In the rows, zero is written as 128.
One turn moves every row onto another: examples first, then more rows asked:
pur: [125 117 130 127  88 135  81 139 116 152 111 146 136 150 111 112 104 158
 169 136]
luki: [119 102 108 118 130 139 134  98 117 125 158 126  88 126 146 106 149 112
 152 117]
dobu: [124 104 116 120 132 147 140  95 117 129 156 127  91 123 151 116 148 118
 151 119]
Nari: [135 135 130 122 119 132  80 143 120 153 102 156 149 156 122 113 106 138
 186 136]
zere: [121 136 129 111 114 135  87 144 128 148  87 139 126 160  99 126 100 138
 155 121]
ribiv: [120 103  98 117 133 130 139 101 115 121 160 125  95 129 140 101 145 108
 151 124]
poze: [126  97  90  97 135 138 151 110 137 116 163 133 114 155 152  97 136 115
 143 119]
Gib: [130 108 104 122 141 139 155  96 113 124 159 127 105 128 145 117 141 116
 144 135]
Ravid: [130  84 114 104 132 145 123 100 139 126 158 122  86 134 151 104 128 137
 161 121]
bilug: [116  88 132 112 135 143 124  95 142 134 164 142  94 128 145  93 126 140
 154 115]
rut: [129 132 126 116 112 135  93 143 134 141  88 140 132 162  93 112  96 136
 157 124]
Dup: [129 141 125 117 112 145 116 144 134 140  87 152 149 172 105 117 103 129
 145 116]
fif: [118  96 135 110 149 142 129  93 133 143 165 139  97 123 148 120 120 149
 148 131]
diri: [112 107 118 101 159 132 142 101 124 143 168 142 111 130 148 131 122 140
 136 140]
zov: [132 134 125 120 111 139 107 143 137 136  88 146 145 168  95 107  98 132
 153 121]
napo: [126 147 121 114 117 135  95 149 118 151 103 167 161 169 132 116 119 124
 172 122]
mefa: [133 140 126 121 112 138  95 147 125 146 103 166 162 168 129 103 115 125
 178 122]
doku: [128 142 127 115 124 128  81 146 114 157 103 157 148 158 126 125 109 136
 180 136]
nepe: [127  94 117  99 144 145 128 100 129 136 158 122  87 131 158 130 128 142
 154 129]
sur: [124 105 105  94 151 143 144 105 124 135 160 129 103 140 162 139 132 135
 141 132]
bofe: [123 128 113 124  84 139 110 146 121 140 112 163 165 172 117  99 118 136
 153 122]
tasut: [129  86 101 102 128 141 135 105 143 116 160 127  99 146 148  88 132 123
 157 116]
sifo: [137 134 131 125 113 137  88 143 126 147 102 162 155 162 123 101 108 133
 185 129]
lete: [118 144 130 108 117 141  95 145 125 150  87 145 132 162 107 137 106 135
 148 116]
Poki: [118 128 128 119 100 134  84 142 105 161 112 148 138 149 119 138 107 159
 160 139]
tipa: [128 107 114 123 139 147 150  94 114 129 156 128  99 124 151 121 144 119
 147 128]
tanoz: [125 106  96 119 139 131 150 100 114 121 161 126 103 130 140 107 142 110
 147 133]
Tamat: [124 148 123 112 123 131  88 149 113 156 104 162 155 164 131 127 116 129
 173 129]
tenes: [112 140 118 112 102 136 100 147 101 159 112 156 152 160 126 145 117 148
 146 134]
zotud: [109  91 115 105 130 135 131 103 144 125 168 147 106 141 142  77 133 123
 148 107]
tunom: [114 140 111 115  94 138 113 150 109 149 112 164 167 171 125 125 121 137
 142 126]
veno: [104 104 100  97 140 126 144 109 134 125 171 150 119 149 142  90 135 114
 135 115]
dibez: [123 107  93  93 146 139 155 109 128 125 163 134 116 152 158 123 136 121
 136 127]
rin: [121 147 128 111 116 146 109 146 128 147  86 151 143 169 110 133 108 131
 142 113]
nubez: [105 111 101  94 154 124 149 108 125 135 171 147 123 144 146 116 129 123
 129 132]
Kaped: [129 117 122 130  81 138  95 141 124 142 112 153 151 161 110  92 109 146
 165 127]

sifo moves to mefa
Ravid moves to tasut
And these:
tenes moves to Poki
zov moves to Dup
veno moves to nubez
Gib moves to tipa

One turn moves every row onto another: examples first, then more rows asked:
teg: [126 140  83 129 118 169 123 130 109 132 119 127 142 143 124 114 119 129
 129 131]
lol: [154 124 100 135 150 133 135  91 130 104  96 134 134 148 121 130 148 134
 129 111]
Mera: [130 121  84 126 137  79 122 131 130 145 151 129 156 115 124 118 120 130
 131 132]
fese: [120 141  91 132 113 167 110 132 114 121 128 123 140 135 126 121 119 133
 132 151]
ladak: [130 122  86 127 134  78 118 130 131 142 154 128 154 114 125 120 121 132
 132 139]
Nalo: [126  96 157 131 122 145 127 143 123 117 136 126  96 100 102 110 115 126
 131 105]
gaso: [136 122  85 129 133  78 117 125 130 144 152 130 153 115 125 121 125 134
 134 141]
nokav: [137 142  83 132 114 167 118 123 108 133 119 131 139 144 125 118 127 135
 132 138]
Zela: [164 141 173 124 123 101 132 123 144 120 136 132  87 124 126 130 120 138
 121 130]
tapet: [172 140 165 121 129 102 144 121 139 134 125 137  88 134 124 122 120 135
 118 107]
ludef: [159 100 157 137 112 140 121 121 116 124 130 137  87 108 106 117 137 139
 137 119]
Gen: [134 137 169 117 137 107 144 145 148 121 135 123  96 122 121 118  97 124
 113 104]
Rap: [154 138 162 116 138 106 152 134 142 134 125 131  95 132 122 114 106 126
 112  91]
gisot: [109 148 167 111 145 101 131 133 129 152 110 132 160 129 130 105 121 125
 119 115]
Niri: [115 123 118 138 144 134 113 109 146  73 120 117 135 124 121 142 133 132
 132 148]
Nopig: [101 120 110 130 158 139 129 122 145  82 113 115 143 128 117 129 118 121
 124 117]
sezun: [147 125 112 141 140 131 117  90 136  87 109 130 130 136 124 142 151 140
 135 144]
pib: [140 123  83 128 134  78 121 124 128 147 150 131 154 119 125 119 126 133
 133 136]
livet: [139  97 149 129 126 145 137 137 116 130 126 132  96 110 102 104 119 126
 129  88]
suto: [131 150 164 114 141  99 133 118 122 162 103 141 156 137 133 107 135 132
 121 116]
fidas: [115 140  86 130 118 169 117 136 113 125 125 123 143 137 124 116 114 129
 129 138]
nureg: [133 142  89 134 110 165 111 124 110 126 124 128 137 139 126 123 127 137
 134 152]
mogi: [102 148 176 116 138 100 119 134 133 141 120 128 157 120 132 114 122 129
 123 138]
zezef: [136 122  82 126 136  79 124 128 128 148 149 131 155 119 124 117 123 131
 131 130]
lovud: [138  99 162 136 114 142 117 133 122 113 139 129  90  98 104 118 125 134
 136 124]
tidig: [125 121  98 129 161 139 143 111 135 100  98 125 142 143 117 122 127 122
 123  94]
vipe: [140 152 171 120 131  96 121 110 123 154 108 142 151 133 134 116 144 139
 127 138]
Bomad: [121 151 178 120 130  96 112 120 130 141 119 135 151 123 135 120 137 138
 128 152]
Lim: [160  99 149 133 119 142 134 123 112 134 122 140  91 115 104 109 133 134
 133  96]
pivis: [140 138 176 122 128 104 131 138 151 112 142 124  91 117 123 128 105 131
 119 127]

nokav moves to nureg
tapet moves to Zela
gisot moves to suto
And these:
Nopig moves to tidig
livet moves to Lim
Mera moves to zezef

